In the data rows, zero lies at 4.5, halfway between 4 and 5.
Here are some points:
[6 3 5 2 9 3 4 8]
[4 8 6 1 7 4 5 4]
[4 5 6 3 6 3 4 6]
[6 4 2 7 3 4 6 6]
[4 4 6 4 5 4 5 3]
[5 0 5 4 8 4 3 5]
[5 5 4 4 5 5 5 4]
[3 4 5 7 1 6 4 3]
[4 3 5 5 5 4 4 2]
[4 2 6 5 5 4 3 4]
[5 4 4 5 4 4 3 9]
[4 5 5 4 4 6 4 1]
[5 4 3 9 0 6 5 3]
[4 1 5 6 5 4 4 3]
[6 6 5 1 9 3 5 7]
[3 1 4 6 3 6 3 1]
[4 3 5 5 4 4 4 3]
[5 5 4 5 4 5 5 1]
[6 2 5 2 9 3 4 6]
[5 8 4 3 5 5 5 8]
Then 22 other points, each followed by its number:
[3 8 6 2 5 5 4 3] 0
[6 7 4 3 6 4 6 6] 1
[6 1 4 7 5 4 5 4] 2
[4 3 5 5 4 4 4 3] 3
[5 4 3 7 3 4 5 7] 4
[5 3 4 7 4 4 4 6] 5
[3 1 5 9 0 5 4 2] 6
[8 5 1 8 3 5 8 7] 7
[6 5 4 4 7 4 5 6] 8
[2 4 6 4 2 6 2 0] 9
[6 5 4 4 7 3 6 6] 10
[4 3 4 7 2 5 4 2] 11
[4 8 5 2 5 4 5 5] 12
[5 4 4 3 7 5 3 7] 13
[3 6 6 4 3 6 4 0] 14
[3 1 5 7 2 5 4 1] 15
[4 4 4 6 4 5 4 6] 16
[5 4 4 5 4 5 5 4] 17
[1 4 8 3 3 5 2 1] 18
[7 5 4 5 6 3 6 9] 19
[4 4 6 2 8 3 4 2] 20
[7 4 2 6 6 4 7 5] 21
Which three of these numbered points are nearest to each point below, ignoring the 2 directions in which the first points spread most? Their numbers follow each, nearest first.
[3 2 5 7 2 5 2 4] > 16 6 13
[4 7 4 7 0 5 4 7] > 6 16 5
[3 4 6 5 3 5 4 1] > 12 20 0
[7 6 4 1 9 3 5 6] > 1 8 17
[5 4 5 3 7 3 5 6] > 11 15 3
[4 3 4 7 2 5 5 3] > 11 17 15
[5 4 5 3 8 4 4 7] > 16 11 17
[9 7 1 5 5 4 8 9] > 7 21 2
[3 3 6 4 4 4 2 4] > 3 15 12
[6 7 3 6 3 5 6 6] > 8 2 10
[7 5 3 5 7 3 6 9] > 19 2 4
